X =
132	121	137	125
133	113	151	123
134	113	151	122
134	114	149	122
136	117	145	120
135	112	153	122
135	121	139	121
134	115	148	122
132	128	127	124
X[0][0] -> 132
X[-1][-1] -> 124
X[:, -4] -> [132, 133, 134, 134, 136, 135, 135, 134, 132]
X[-5][-2] -> 145
X[1][-3] -> 113
X[:, -3] -> [121, 113, 113, 114, 117, 112, 121, 115, 128]
X[-3][-1] -> 121
X[-6][3] -> 122
X[8][2] -> 127
X[-7][2] -> 151
X[:, -2] -> [137, 151, 151, 149, 145, 153, 139, 148, 127]

arr =
[[125 121 127 120 130 118 127 130 120 124 126 138 118 129]
 [140 120 123 131 135 129 137 130 128 127 129 136 128 121]
 [125 123 123 116 150 146 137 142 118 119 129 122 121 125]
 [136 124 129 118 150 146 125 142 123 122 123 123 118 126]
 [120 140 120 122 123 149 128 123 142 138 137 119 118 121]
 [120 140 130 127 138 137 122 130 127 119 128 119 122 127]
 [129 125 130 118 130 116 122 132 117 121 125 133 121 129]
 [126 120 120 131 125 112 125 132 121 129 121 143 133 141]
 [128 120 121 134 130 112 127 126 122 119 131 143 145 121]
 [123 129 128 141 123 119 122 123 133 134 129 130 142 137]
 [140 127 132 142 128 142 137 126 148 138 121 122 121 123]
 [120 131 132 119 124 146 134 130 129 121 129 120 119 141]
 [120 126 120 116 136 137 122 136 117 125 137 121 128 128]
 [131 124 132 142 134 148 122 139 148 128 121 120 128 138]
 [125 129 122 116 123 112 124 123 117 131 123 124 122 124]
 [125 125 126 137 140 149 125 140 144 119 121 119 145 130]]
Rows and columns are counted from 0.
(0, 0): 125
(4, 2): 120
(14, 8): 117
(5, 10): 128
(15, 5): 149
(5, 12): 122
(6, 4): 130
(4, 9): 138
(11, 12): 119
(5, 3): 127
(7, 12): 133
(3, 9): 122
(6, 10): 125
(14, 6): 124
(2, 3): 116
(1, 1): 120
(12, 3): 116
(15, 4): 140
(14, 3): 116
(6, 5): 116
(6, 0): 129
(6, 13): 129
(8, 5): 112
(3, 0): 136
(15, 9): 119
(7, 5): 112
(4, 4): 123
(12, 6): 122
(6, 8): 117
(10, 11): 122
(8, 12): 145
(13, 0): 131
(12, 13): 128
(9, 3): 141
(0, 4): 130

x =
array([124, 131, 150, 137, 102, 107, 123, 148, 110, 128, 121, 138, 133,
       133, 131, 127])
x[0] => 124
x[-5] => 138
x[-3] => 133
x[-4] => 133
x[7] => 148
x[-6] => 121

B = [108, 116, 111, 119, 141, 147, 110, 145, 107, 111, 113]
B[-11] => 108
B[-10] => 116
B[-5] => 110
B[5] => 147
B[-1] => 113
B[-2] => 111

a =
[[125 153 131 119 130 127 121 127 131 126 128 125 131 127 130]
 [123 125 130 131 132 127 127 134 130 132 126 125 133 120 136]
 [133 126 124 124 133 125 131 128 127 133 126 124 140 130 142]
 [131 140 135 119 124 127 125 124 129 128 128 131 128 127 120]
 [126 126 146 130 127 126 127 131 129 128 132 126 134 133 129]
 [131 103 131 122 127 131 126 125 130 128 126 127 118 125 126]
 [132 117 133 131 130 131 128 133 124 132 130 127 126 130 140]
 [126 131 129 140 131 139 116 129 126 128 130 129 132 131 137]
 [126 140 134 118 128 128 127 131 125 129 128 126 124 127 132]]
a[-9][0]: 125
a[0][-11]: 130
a[-8][-14]: 125
a[:, 0]: [125, 123, 133, 131, 126, 131, 132, 126, 126]
a[-5][5]: 126
a[-3][8]: 124
a[6][-5]: 130
a[:, 14]: [130, 136, 142, 120, 129, 126, 140, 137, 132]
a[8][2]: 134
a[0][6]: 121
a[:, 7]: [127, 134, 128, 124, 131, 125, 133, 129, 131]
a[2]: [133, 126, 124, 124, 133, 125, 131, 128, 127, 133, 126, 124, 140, 130, 142]
a[7][-6]: 128
a[-1][-14]: 140
a[-4][1]: 103
a[:, 5]: [127, 127, 125, 127, 126, 131, 131, 139, 128]
a[-9][-6]: 126
a[-2][-5]: 130
a[1][6]: 127
a[-7][3]: 124
a[-2][-8]: 129
a[-9][3]: 119
a[:, -14]: [153, 125, 126, 140, 126, 103, 117, 131, 140]
a[:, -2]: [127, 120, 130, 127, 133, 125, 130, 131, 127]
a[7]: [126, 131, 129, 140, 131, 139, 116, 129, 126, 128, 130, 129, 132, 131, 137]
a[-6][13]: 127
a[-5]: [126, 126, 146, 130, 127, 126, 127, 131, 129, 128, 132, 126, 134, 133, 129]
a[-1][-1]: 132
a[6][12]: 126
a[-1]: [126, 140, 134, 118, 128, 128, 127, 131, 125, 129, 128, 126, 124, 127, 132]
a[1][10]: 126
a[-2][12]: 132
a[3][12]: 128
a[2][9]: 133
a[:, -4]: [125, 125, 124, 131, 126, 127, 127, 129, 126]

M =
[[120 116 140 124 120 135]
 [117 141 124 125 100 117]
 [134 120 130 129 143 134]
 [133 120 131 129 142 134]
 [136 141 115 131 134 120]
 [137 118 129 130 149 136]
 [134 113 135 129 149 137]
 [137 123 125 131 149 133]
 [136 117 131 130 149 136]
 [121 140 124 127 108 119]
 [117 111 140 123 119 137]]
Indices start at 0.
row 0 col 0 = 120
row 10 col 4 = 119
row 2 col 5 = 134
row 10 col 3 = 123
row 6 col 1 = 113
row 2 col 1 = 120
row 10 col 2 = 140
row 4 col 5 = 120
row 6 col 2 = 135
row 1 col 0 = 117
row 2 col 3 = 129
row 6 col 0 = 134
row 10 col 1 = 111
row 6 col 5 = 137
row 5 col 0 = 137
row 3 col 3 = 129
row 3 col 2 = 131
row 0 col 1 = 116
row 1 col 5 = 117
row 7 col 1 = 123
row 5 col 2 = 129
row 10 col 0 = 117
